In the rows, zero is written as 128.
Each path is a new rotation, seen through one point. The rows after it are directions, each followed by how far the rotation turns it, in degrees a step (0 if it stays put).
Each turn is a multiple of 5 degrees from 10 to 175, or 0.
Each row of a path follows its step; steps can be skipped.
path 1
step 2: [127 124 122 119 133 130 133 132 132 126 120 122 129 138 128 133 123 124
 120 130 121 137 131 127 129 128 131 116 125 121 126 127 119 124 131 128
 121 123 128 129 127 117 122 125 127 130 132 130 128 134 119 133 120 129
 132 132 126 139 134]
step 5: [126 138 132 124 128 127 126 127 128 127 128 137 134 136 123 134 131 126
 129 131 133 121 123 140 136 124 127 131 131 128 118 132 128 129 127 130
 126 132 120 130 131 128 121 127 129 131 127 112 118 132 130 136 120 132
 129 136 123 130 124]
step 6: [126 126 133 118 131 121 125 133 135 132 130 127 131 122 120 131 126 129
 124 127 134 118 125 126 134 124 130 133 120 134 128 132 131 135 138 133
 131 131 129 131 117 125 127 121 129 129 136 131 130 116 128 125 136 135
 122 138 130 123 129]
step 10: [119 126 126 121 126 132 134 125 129 133 129 127 133 128 133 128 127 133
 133 136 125 134 130 121 121 118 134 121 128 129 112 136 126 123 128 130
 123 128 132 131 128 129 128 124 141 123 126 136 134 134 123 136 131 127
 131 121 122 132 122]
step 19: [124 128 124 130 131 136 136 132 137 124 127 135 122 130 127 124 120 130
 113 133 121 125 127 116 125 126 132 123 128 135 125 129 125 128 127 127
 133 124 128 142 130 133 127 126 127 135 129 122 125 137 127 122 131 130
 123 133 138 124 131]
step 20: [134 123 129 135 127 138 119 128 130 126 120 123 123 132 122 137 128 129
 121 130 121 131 134 129 119 130 121 124 116 127 122 131 126 133 130 125
 125 125 132 118 129 128 129 130 130 136 140 124 122 127 121 130 131 126
 138 129 134 128 126]
step 22: [116 127 144 121 131 126 130 126 135 123 125 126 124 121 128 128 128 121
 132 134 146 126 128 131 121 131 128 120 133 135 129 128 131 126 127 131
 131 124 124 130 131 126 132 122 126 132 132 120 126 125 121 128 128 132
 128 128 128 131 118]
step 29: [123 127 132 128 129 134 126 124 123 135 117 134 131 123 134 133 129 127
 124 129 128 118 127 127 127 116 135 130 132 131 127 139 135 139 128 133
 128 130 127 128 122 127 132 131 136 129 136 137 131 128 135 134 133 120
 131 135 125 130 120]
step 30: [133 122 136 124 128 135 126 130 132 134 124 136 124 129 124 126 121 132
 134 130 132 127 119 129 130 135 125 129 129 134 121 131 126 130 115 128
 135 121 125 139 121 122 128 125 131 142 123 119 132 128 130 125 127 126
 125 130 120 128 124]
Directions:
[128 127 129 129 128 125 129 129 130 130 127 128 128 127 130 129 129 127
 128 125 129 127 127 128 130 128 125 128 129 127 128 129 127 125 127 127
 126 128 126 127 125 131 127 128 131 128 129 128 125 130 129 129 128 126
 129 130 127 130 127] | 90
[126 130 127 127 128 129 129 128 127 130 128 127 129 129 129 127 126 130
 128 129 129 129 125 128 128 129 128 124 131 129 129 128 127 128 127 129
 128 128 127 129 127 126 127 130 130 129 126 125 126 129 128 130 126 128
 125 128 129 130 129] | 130
[128 128 132 130 129 129 127 127 129 127 129 126 128 129 127 128 128 127
 129 127 128 131 130 129 127 127 129 129 131 129 127 129 128 127 128 131
 125 126 129 128 130 127 129 130 128 125 126 130 124 129 125 128 129 128
 128 127 128 129 127] | 60
path 2
step 9: [132 128 131 126 128 131 119 129 132 120 116 123 128 134 122 124 122 127
 127 119 128 127 134 138 116 126 131 133 128 130 134 130 135 132 124 131
 124 123 122 122 130 132 124 138 125 123 117 135 128 126 128 134 133 126
 127 131 129 120 138]
step 12: [135 130 130 126 125 134 117 122 136 128 124 129 126 133 123 133 129 124
 129 123 132 123 131 133 118 129 130 132 126 135 129 133 127 124 125 132
 129 126 125 130 130 126 119 128 126 130 114 135 138 125 136 140 128 130
 126 128 126 124 144]
step 15: [134 131 121 130 132 124 113 120 137 132 123 130 127 132 118 131 131 118
 127 122 129 119 135 131 120 129 131 131 131 130 127 119 130 119 122 128
 133 133 127 132 133 122 125 134 131 130 121 129 134 126 139 135 132 127
 129 132 127 126 128]
step 16: [130 134 135 134 132 132 129 133 128 126 129 120 129 124 134 131 121 120
 130 124 130 122 131 127 131 125 133 126 134 129 129 123 137 128 128 128
 132 129 125 120 128 127 134 136 113 126 134 117 133 122 129 141 140 133
 126 129 125 131 125]
step 22: [126 129 136 121 124 130 122 131 137 118 124 124 118 125 122 131 116 127
 134 122 125 127 137 132 125 118 135 131 125 127 128 125 130 133 126 131
 133 129 121 115 125 127 124 126 121 121 121 128 128 132 127 138 130 135
 131 125 132 132 130]
step 24: [134 123 126 129 134 133 123 121 125 127 125 121 132 124 130 135 127 128
 129 121 138 118 128 127 124 132 136 131 129 129 120 136 134 122 132 129
 123 122 118 132 130 128 127 129 119 133 127 126 126 120 124 133 141 136
 131 135 130 130 136]
step 25: [127 125 134 117 133 126 120 134 136 127 129 124 119 127 132 137 123 124
 129 123 133 126 131 136 120 120 128 135 120 133 128 127 132 124 125 135
 132 128 127 118 125 124 120 135 126 124 122 134 135 123 131 139 126 125
 133 124 134 128 129]
step 28: [125 132 134 129 136 123 122 130 143 126 128 126 125 130 129 131 128 120
 124 130 129 125 135 137 115 123 132 133 128 129 136 125 128 120 127 132
 126 127 127 122 129 126 128 132 127 125 126 125 140 123 133 142 129 126
 121 124 129 118 126]
step 30: [136 124 129 123 115 129 127 125 135 130 120 126 130 122 120 129 118 123
 129 119 132 124 137 130 122 136 124 130 118 123 126 132 129 126 132 130
 127 128 123 127 131 133 118 127 119 128 117 125 130 133 130 132 130 125
 134 137 134 126 133]
Directions:
[128 128 128 129 128 129 131 130 128 128 126 128 128 129 129 126 130 127
 129 128 128 127 131 129 126 129 125 129 130 127 128 128 127 127 128 129
 127 130 129 127 126 131 129 130 127 126 128 126 128 129 128 127 128 126
 126 130 129 124 126] | 35
[131 129 127 127 126 128 129 128 130 128 126 128 125 128 129 129 129 131
 126 126 127 129 129 128 128 128 128 130 127 128 128 128 126 127 126 128
 128 128 128 126 129 128 128 127 126 128 126 127 127 126 131 127 125 127
 128 127 132 130 129] | 140
[126 131 127 127 129 125 126 128 127 127 125 129 128 129 127 125 127 129
 128 126 127 128 128 128 129 128 129 129 130 128 131 124 128 129 128 127
 130 128 127 129 128 129 131 130 129 129 130 130 127 127 128 128 130 126
 129 127 129 127 127] | 60
[128 130 129 128 127 128 127 128 126 129 130 129 130 129 126 128 130 127
 126 127 129 129 127 127 127 130 129 128 128 127 128 129 126 127 126 128
 127 128 128 126 130 133 128 127 129 128 128 132 125 127 129 127 128 128
 129 131 125 130 128] | 120
[130 127 129 128 127 131 127 131 130 127 127 129 127 128 126 129 125 129
 126 128 130 129 129 128 128 127 125 131 126 128 129 128 128 128 128 126
 127 128 127 126 127 130 127 126 132 129 130 130 131 128 128 128 128 128
 128 127 127 126 128] | 135
path 3
step 1: [117 124 113 132 126 131 124 138 126 130 134 125 127 134 126 133 131 127
 123 133 132 124 123 121 126 126 128 125 119 135 128 130 127 130 125 131
 131 122 134 124 116 126 137 135 123 132 118 122 132 129 136 125 122 126
 137 132 117 121 123]
step 12: [121 125 120 135 112 133 126 134 120 132 129 122 126 136 130 123 123 129
 124 127 123 124 128 121 123 136 124 117 133 133 130 129 135 131 132 133
 124 126 132 129 125 134 139 135 125 124 124 135 129 132 139 135 131 133
 136 136 132 127 131]
step 13: [127 133 117 136 132 137 122 135 127 139 137 132 120 124 130 127 135 130
 130 125 112 129 129 132 130 134 137 123 133 130 128 133 125 128 128 128
 135 130 132 122 122 117 121 123 133 119 123 127 137 127 129 121 135 128
 129 127 124 125 130]
step 25: [126 128 131 129 136 123 121 127 129 123 136 136 127 123 138 127 129 121
 124 118 132 118 128 129 126 120 135 130 128 131 123 129 123 127 126 122
 137 125 144 124 127 127 127 142 122 121 124 126 132 128 125 132 132 135
 126 124 122 120 138]
step 26: [133 123 128 139 123 134 129 131 127 131 139 126 130 132 126 124 131 131
 123 126 135 119 131 121 132 127 124 126 113 138 129 125 125 132 125 131
 123 125 122 122 124 129 133 134 115 129 126 113 125 121 135 139 132 124
 132 129 128 128 128]
step 28: [118 130 124 126 128 130 126 125 121 132 129 128 122 126 137 132 137 122
 123 113 129 127 131 124 126 128 129 123 122 134 141 129 131 128 124 119
 135 130 141 126 123 123 138 138 128 126 119 124 136 122 129 130 127 130
 132 127 124 124 134]
step 29: [140 128 126 139 125 135 126 138 130 136 132 122 121 130 131 127 130 120
 121 118 122 116 130 122 134 125 124 129 124 135 122 131 126 134 131 136
 132 131 118 127 132 131 127 129 128 122 124 123 123 122 131 128 134 122
 134 132 120 130 135]
step 31: [119 123 127 135 121 135 120 131 133 132 131 124 131 124 130 130 135 118
 122 123 125 130 121 116 126 120 125 123 128 124 133 131 122 128 123 133
 133 129 144 131 123 122 133 131 131 119 124 125 139 131 128 135 131 129
 131 129 131 129 140]
step 32: [135 128 119 134 128 128 133 136 132 135 131 124 126 134 125 116 134 117
 115 123 122 120 130 133 131 128 136 126 132 134 127 123 120 129 122 130
 129 126 123 124 122 136 124 128 121 123 119 119 127 129 132 125 127 123
 133 119 126 119 130]
Directions:
[131 129 130 129 129 128 128 128 127 127 126 127 128 129 127 128 125 127
 129 131 124 128 130 128 127 127 129 126 128 127 129 125 129 128 128 127
 127 129 127 128 126 130 130 128 130 129 129 127 127 130 129 130 128 129
 126 130 127 127 129] | 120
[128 127 129 128 130 129 129 130 127 125 128 129 130 130 129 130 130 130
 127 128 127 129 129 128 127 127 129 127 127 128 130 127 130 129 127 127
 130 127 130 128 128 125 126 128 129 129 130 129 130 129 127 126 131 129
 129 127 126 128 130] | 125
[129 128 125 126 127 127 129 127 130 125 129 128 130 128 128 126 127 126
 128 127 128 128 129 127 129 130 128 128 130 129 128 128 128 129 130 126
 129 125 127 130 129 131 127 127 128 127 127 130 129 129 128 130 127 130
 128 126 123 127 130] | 160
path 4
step 7: [126 128 123 134 134 132 132 130 120 121 126 132 124 123 135 117 116 125
 127 122 132 136 121 126 124 130 130 118 127 126 126 126 126 134 134 129
 132 128 131 130 126 130 121 133 119 122 134 126 135 126 122 125 138 128
 127 137 143 128 126]
step 12: [126 127 126 125 132 127 124 127 126 129 127 125 125 123 134 111 118 125
 125 122 130 134 126 128 126 126 131 115 119 118 128 126 127 126 128 128
 130 120 135 139 134 134 126 131 124 120 134 129 131 124 133 132 138 125
 133 132 134 124 134]
step 17: [124 130 133 121 128 123 126 129 120 133 132 129 125 126 140 109 124 128
 125 128 126 133 127 136 122 130 127 119 125 120 130 136 127 125 132 118
 133 128 138 127 131 126 128 129 133 125 131 129 126 129 132 130 134 117
 129 136 122 120 132]
step 19: [129 124 128 135 125 135 129 130 122 127 125 126 126 117 125 125 132 123
 131 130 134 135 122 126 126 130 136 132 129 118 130 128 118 132 127 118
 131 140 132 130 133 123 125 134 123 118 121 130 138 119 117 128 128 128
 129 128 133 136 122]
step 21: [120 125 120 120 126 124 124 122 130 133 131 125 120 126 135 126 122 123
 130 123 127 133 132 128 129 125 135 119 132 118 138 134 128 124 130 120
 121 119 130 130 136 134 125 130 125 120 125 124 138 129 141 130 132 120
 130 129 123 126 133]
step 23: [129 131 134 127 133 130 132 135 127 123 128 128 126 126 136 123 113 121
 123 131 131 125 124 129 124 130 125 124 130 120 132 118 118 134 134 120
 132 140 131 133 134 128 123 130 133 121 125 136 130 124 125 120 130 129
 125 121 137 135 128]
step 26: [120 131 123 120 125 122 124 128 130 136 130 134 126 130 133 118 127 126
 133 131 130 131 135 139 126 128 136 124 138 120 139 139 122 124 127 117
 125 131 130 119 131 126 124 128 130 120 123 125 133 130 133 123 129 126
 125 132 118 124 127]
step 30: [128 125 121 127 128 124 124 126 124 132 122 129 122 130 134 126 126 129
 126 128 128 135 132 136 133 125 135 117 130 116 132 130 125 130 134 122
 113 129 135 131 137 129 122 126 119 126 127 127 137 126 123 135 134 130
 124 132 119 137 130]
step 32: [125 129 136 131 135 134 131 133 121 125 125 127 125 128 136 124 123 122
 128 124 135 124 127 123 123 123 126 127 132 131 137 133 126 123 130 115
 125 128 131 130 128 127 118 135 134 124 120 129 139 122 135 115 130 128
 127 121 139 129 131]
Directions:
[128 128 126 125 129 127 128 129 125 127 131 129 125 127 126 130 128 126
 129 129 128 129 128 127 128 127 127 126 128 128 130 128 126 130 127 127
 130 128 128 129 129 126 127 127 130 127 126 131 128 129 128 129 127 129
 126 125 125 127 127] | 10
[125 126 128 129 128 129 127 129 128 126 127 130 125 129 126 125 128 130
 130 126 127 127 125 126 130 126 128 128 128 127 127 128 128 130 127 126
 130 126 127 130 125 131 130 131 129 130 129 127 129 127 129 128 129 128
 127 127 129 128 128] | 85
[130 127 127 129 129 126 126 127 129 129 127 127 127 130 128 130 129 129
 129 130 130 130 128 128 128 128 130 128 127 129 127 129 127 129 125 127
 126 129 126 130 125 128 125 130 129 126 128 127 129 128 125 127 130 129
 128 129 126 128 125] | 65
[128 128 129 129 127 128 130 126 129 126 126 130 125 126 126 127 128 127
 127 131 129 127 130 130 129 127 130 127 128 129 128 126 124 128 128 128
 130 127 130 128 127 128 129 126 127 128 128 127 129 129 126 126 127 131
 128 128 129 127 128] | 90
[127 131 129 126 127 129 126 126 130 129 129 129 128 127 130 130 128 127
 129 129 125 127 128 129 127 127 128 129 129 133 130 130 129 129 128 126
 128 126 128 130 128 128 130 129 127 128 126 128 129 128 129 126 129 128
 129 128 129 128 126] | 65
path 5
step 0: [125 138 124 119 134 125 134 134 124 137 129 124 135 121 122 124 129 125
 124 119 132 120 127 120 129 126 125 132 133 133 132 125 126 133 128 125
 125 119 122 131 134 125 114 124 134 121 132 131 126 136 131 123 127 141
 131 130 128 127 133]
step 2: [115 134 133 119 135 126 123 130 128 133 127 125 122 127 117 127 127 126
 127 135 125 125 130 124 132 137 115 130 120 134 127 122 129 124 131 132
 120 132 135 126 125 130 121 129 125 131 133 132 121 131 123 133 132 121
 126 122 127 134 141]
step 10: [121 135 126 119 124 132 125 131 134 121 131 132 131 119 125 135 130 126
 134 126 122 125 125 125 134 129 120 125 127 133 126 133 119 127 132 135
 138 124 138 127 132 118 126 131 135 123 140 122 118 124 131 121 133 123
 130 126 126 131 126]
step 15: [128 127 125 121 120 124 132 129 130 136 134 122 136 130 129 128 138 119
 121 131 136 125 128 127 134 125 132 134 125 124 132 125 130 127 129 121
 128 120 132 135 125 125 134 142 128 126 124 124 136 122 124 127 131 126
 137 128 119 137 118]
step 20: [127 129 133 127 122 126 125 141 130 128 115 122 126 129 133 115 123 129
 124 130 129 128 131 127 136 128 134 122 132 133 129 133 129 131 142 130
 126 134 133 121 130 131 129 133 128 136 128 123 118 122 136 119 123 124
 127 130 129 136 124]
step 22: [126 120 136 122 129 123 127 140 123 128 136 122 133 127 128 126 132 128
 124 131 135 125 128 143 124 129 123 121 140 129 133 122 125 123 131 129
 139 129 120 134 135 136 123 123 123 130 129 119 126 124 133 132 120 128
 126 131 124 127 127]
step 24: [134 131 129 128 136 126 122 122 123 133 133 117 128 127 124 125 123 133
 130 136 123 128 131 131 128 121 127 140 131 121 130 122 126 123 123 129
 126 121 127 128 120 141 128 129 124 131 118 125 121 123 125 122 118 118
 130 128 126 136 124]
step 27: [129 131 127 126 125 132 124 131 123 128 127 130 126 141 120 116 131 133
 135 126 134 123 132 126 127 127 130 133 123 132 133 127 142 132 132 127
 130 121 129 139 132 128 131 120 121 128 134 133 125 130 132 123 121 123
 125 113 124 123 131]
step 29: [125 133 127 129 134 119 133 129 117 130 128 129 124 132 131 124 116 126
 135 129 133 126 129 121 131 138 129 122 128 128 123 135 125 129 126 129
 127 130 124 132 135 132 131 128 127 140 138 120 127 135 117 118 115 131
 123 129 131 126 132]
Directions:
[128 127 129 125 129 129 130 128 129 127 128 127 129 125 130 129 124 129
 128 125 130 128 126 128 128 130 125 127 131 126 129 129 131 128 127 127
 129 130 128 128 128 126 130 127 129 128 129 127 126 129 128 127 128 130
 128 129 126 127 127] | 115
[130 126 129 132 131 128 129 127 127 127 128 126 128 131 128 128 127 129
 128 128 130 128 131 128 127 127 127 127 129 129 127 127 128 131 127 126
 129 128 128 130 129 129 128 129 128 128 129 130 125 130 129 127 124 127
 127 129 126 129 129] | 10
[127 129 127 129 127 130 128 129 127 131 128 127 130 126 128 128 127 131
 127 128 127 128 130 126 127 129 128 130 126 127 126 129 130 126 131 127
 127 130 131 129 127 131 129 130 130 129 126 127 129 127 127 126 128 126
 128 128 125 128 128] | 85
path 6
step 1: [130 135 123 128 134 130 129 133 133 123 142 124 134 127 131 131 132 136
 130 120 131 121 128 136 128 118 129 122 125 123 127 133 127 126 126 132
 141 129 126 131 123 130 132 135 121 130 132 127 133 121 117 130 141 134
 126 130 127 136 131]
step 3: [122 125 125 128 136 129 130 122 129 129 130 131 133 122 129 126 120 126
 128 128 128 130 131 128 126 127 128 128 125 122 132 131 129 139 134 139
 120 122 138 138 139 131 130 132 137 140 131 131 136 123 119 124 135 132
 123 135 125 120 128]
step 5: [126 124 128 126 132 114 123 137 127 123 127 123 140 120 134 133 124 133
 129 132 130 126 119 123 133 117 126 129 128 117 127 128 130 128 123 126
 123 127 132 124 136 126 128 124 124 120 132 143 127 126 125 123 124 117
 125 133 127 126 127]
step 6: [125 120 134 120 122 137 134 129 126 135 129 123 132 123 118 130 137 129
 126 135 130 122 130 118 123 130 128 141 128 121 128 140 125 130 133 130
 131 129 129 130 127 124 127 126 133 121 124 134 135 118 125 127 127 119
 136 131 126 126 133]
step 16: [128 126 120 134 130 136 126 130 132 132 125 126 133 136 125 125 137 132
 129 126 132 115 134 122 126 125 124 126 134 117 126 123 114 134 141 131
 133 128 124 136 122 127 137 130 119 125 131 127 129 124 124 124 128 124
 126 127 129 136 129]
step 18: [124 126 123 133 142 131 125 118 122 125 128 126 124 126 127 136 131 121
 133 131 125 129 129 137 126 129 117 129 127 127 130 130 128 129 131 137
 128 129 128 130 126 125 122 124 128 135 131 136 136 125 113 121 134 125
 142 126 131 130 135]
step 23: [126 128 132 130 116 127 126 135 126 129 126 121 142 133 127 130 132 122
 128 120 125 128 125 140 124 135 134 136 130 126 125 132 133 124 125 128
 127 132 129 121 125 126 135 128 137 129 129 137 135 123 125 133 126 125
 121 116 127 139 129]
step 28: [130 125 126 141 126 125 122 124 119 132 131 132 122 122 133 137 123 128
 131 127 128 128 126 126 128 123 130 138 126 118 131 127 129 132 139 138
 132 128 124 131 135 121 128 122 131 132 134 127 120 124 118 122 120 123
 119 134 129 127 130]
step 32: [123 136 130 127 127 132 128 128 134 135 142 125 136 129 130 127 126 127
 127 116 122 115 129 125 129 124 131 129 132 123 130 135 122 133 124 128
 131 120 126 133 119 125 134 132 129 126 137 127 129 120 125 134 131 131
 121 130 120 131 139]
Directions:
[130 128 128 128 129 128 130 130 128 128 126 130 127 129 129 128 127 126
 130 127 129 126 131 126 128 129 130 127 127 128 131 129 126 128 129 130
 129 128 128 128 128 127 131 127 129 129 127 126 130 125 129 130 128 126
 127 130 128 128 127] | 115
[130 128 125 130 128 128 127 127 129 128 129 126 128 125 128 126 128 127
 128 129 130 127 128 126 126 130 126 131 125 129 129 127 129 129 128 129
 129 127 128 131 128 129 127 127 130 128 129 129 127 127 131 128 127 128
 131 129 129 129 128] | 115
[128 132 129 126 126 129 128 128 129 127 128 125 129 128 128 129 126 130
 127 131 128 129 130 126 127 128 129 127 131 129 127 129 129 128 129 131
 127 128 127 128 127 128 128 126 127 128 129 126 127 128 129 126 131 129
 129 129 128 129 129] | 140
[128 129 128 128 130 129 127 129 125 124 129 130 128 128 129 127 125 128
 128 128 130 128 126 126 128 127 127 128 129 129 128 127 127 131 127 129
 131 128 129 129 125 129 129 128 130 128 129 128 128 128 126 125 127 127
 127 128 125 128 131] | 175
